Each path is a new rotation, seen through one point. The rows after it are directions, each followed by how far the rotation turns it, in deg/step (0 if it stays put).
Each turn is a multiple of 5 degrees from 10 to 175, or 0.
Each row of a path follows its step; steps can be skipped.
path 1
step 0: [-14  10   6  -1   6   8 -17 -11  -4   0 -12  25   3  13   0 -20  20   6
  -9  14   0  -9  14   9   4   4   6  -1  -5 -10  -5 -21  12 -17 -11   7
  10  18 -11 -15  13  -5   9  18  -8  -6  -2  -7   2  30  -1   5  20 -16
   1  16 -24   8 -15  -8  15   8  11   6   0  15   8  -1   9  -6  14]
step 2: [ -1  10  -1  14  20   7  -5  11 -11   0 -16  -6   9  -8  -8  -3  -6   7
  -3  -3   8   5 -16  -4 -12  15  30   7  -1  -9 -17   3   8  22  -9   9
   1  17   3 -14  10 -11  21  20  -9  -8  15  11  -4   5   3  -9  13   7
  18  12 -17 -15  12   1  19   2   4   9 -26  -9   6  -1 -13 -22  10]
step 8: [ -6  -2  -7 -11   8  12  -4  -2   8  -7 -16   9  -4 -15   8  -9  10  -8
  -4   0  -2   2 -17  -2  -5   4   1  -4 -10   6   8   4  13   2  -9  -6
  -1  -3 -26 -39  11 -29  12   9  -7 -11   5 -10   0   8   4  13   1 -34
 -12   5  -6  15  -9  10  17   3  25 -22  -8  -9 -10  11  -1  -6   5]
step 9: [  3  10  -5  -8  21  18 -22   6  -2  -7  -8  19  -7 -10  25  19 -10 -10
  -2 -18  11   0   4  -5  -6  11  23 -21   7   1 -20  -1  33  13   5 -11
   3  19  -3  -3  12 -11   4 -11  -7 -10   1   8 -10   7 -12  -3   0 -23
   4   9   5  -4   1   4   7 -16  16  -3  -5  -3  10  -3   4 -17   4]
step 10: [ -6   8   1   8  30  11   2   1   9 -15  -6   8  16 -11  20  -1  15  33
 -11   7  -5 -19  12  -5   6   3  14  -9  -3 -10  -7  18  21  10 -15  -5
   2  -8   8  -3  16  -5  -1  20   5 -23  -4  23   9  15   7  -7  12 -14
  11  -5 -12 -19  -6   0   4  -6  17  -1   7  -8  -3   4  -7  -6   8]
step 19: [ 20  -1  -2  -7  12  -2   5  -3  -2 -21  -6  -3   7   0  -5  -4   1 -24
 -15  -2  16   1   3  -3   4  20  14   7  -8  -4 -14  -3   1  11   6  -8
   1  17   1 -43   5 -16  19  -3   7 -13  -1   4 -10  14  20  -3  15 -14
 -16  11 -14  -9 -17  17  -3   2   4   0  -3   0   4   8  14  -8  20]
step 24: [ -9   4   6  -6  24   8   1   6   3   6 -21  -9   0 -14   2  -6  20   4
  -2 -22   7   0 -12  -1 -18  11  16 -16  -2   4  12  -4   0  18  -4  -4
  -2   9 -11  -7  23  -8  13  31  -7  -4   3   4   2  -2  -9   4   4  10
  11  10  -7  15  -1  21  12  -1   2 -27   3 -16  -5  19  -6 -16  21]
step 29: [  7   9  -9  -4  -6   0  10   4  10   8 -14  15 -18   1  35  -2  14   6
 -28 -12  -7 -11   4 -12   4  10  -2 -20 -11   4   2  -5   8 -16 -12  -2
   7   8  10 -32  23   0  22  12   7 -11 -18 -11  -9  16   3   4  17  -3
  -6  12   0  -2  -2   7   0 -15   5   8   7  -6  -4   2  16 -15  -9]
[-2  2  1  3 -5  1  0  1 -1  2  3 -1 -9 -2 -2 -1  1  0 -2 -1 -2 -5 -2  1
  2  0  6 -1  0  7  2 -3 -1 -1 -2  0  2  8 -1  4 -1 -3  2  1 -2 -3 -4  1
 -2 -2  0  2  2  1  3  5  4  1  0 -2  2 -2 -1  5 -4  0  2  2 -5 -3 -3]  160
[ 0 -1 -2 -2 -2  0  1  1 -3  3  1  4 -1 -3 -5  0  3  0 -5 -1 -2  1 -3 -4
 -2  4 -2 -1 -1 -4 -4 -4 -1 -3 -2  4 -4 -1  2 -4  5 -2 -3  5 -2  2 -1 -3
 -7 -5  6  1 -1  6 -1 -2  2 -2  0  2  0  1  0 -5 -1  1  5 -1 -2 -2 -1]  65
[ 1  0 -1 -4  1  1  2 -1  0 -1  0 -4  2  4 -3 -2 -5 -1  6  2 -3  3  0  3
 -1  3  4  0  4 -1  0 -4 -5 -3 -1  6  2  3  0 -1  5  5 -4 -3 -1 -2  1  0
 -2  5  7  1  1  1  2  3 -6 -1  0  0  1  2 -6  3 -2  1  1  0  2  2  1]  20
[ 1 -3  0  3  0  1  3 -3  0 -6 -2  3  2  0 -3  2 -3  0 -3  1 -3 -1  2  5
 -5  1 -3 -1 -9 -1  3  5 -3  6 -6  0 -2  2  2 -2  1 -2  0  3  2 -1  1  0
  1 -4  1 -3 -1  2  1  2 -5  3 -2  0  4  2 -3  3 -2 -4  1  6 -1  1 -1]  130
[-3 -3 -2 -7 10 -1 -1  5  0  0  2  0  4 -2 -1  1 -5  0  0 -2  3  1  2 -3
 -3  2  4  1  7 -1  1 -1  2  0  3 -2  0 -2  1  4 -3 -4  4  1 -1  1 -2  0
  0 -2  0 -5  0  4  2  1  0  0 -2 -1  3  2 -2  0 -2 -1  1  4 -4 -1 -6]  100
[ 2 -4  2  0  2 -1  5 -1  2  3  3  0 -2 -4  0  5 -2  3  0 -1 -6  0 -1  0
  1  1  2 -3  3 -4  0  3  2  4 -8 -5  3  2  0  2  0  2 -3 -3  1  3  4 -2
 -4  0 -1  1  1 -8  0 -1 -1 -4  2 -5 -1  3  0 -3 -2  0 -1 -2  0 -1 -5]  60
[-1  1 -4 -1 -2  2 -4  3 -5  1 -3  1 -5 -6  0  6 -1  4  6 -7  4  0 -2 -1
  1 -3  0 -5 -1  0  0  3 -3  3  4 -1 -3 -2  0  3  2  1 -1  2  0  0  1 -3
 -1  2  1  1  2 -1 -2  1 -4 -4  3 -1  5 -1 -4  3  3  1 -1  3 -1  3  4]  95
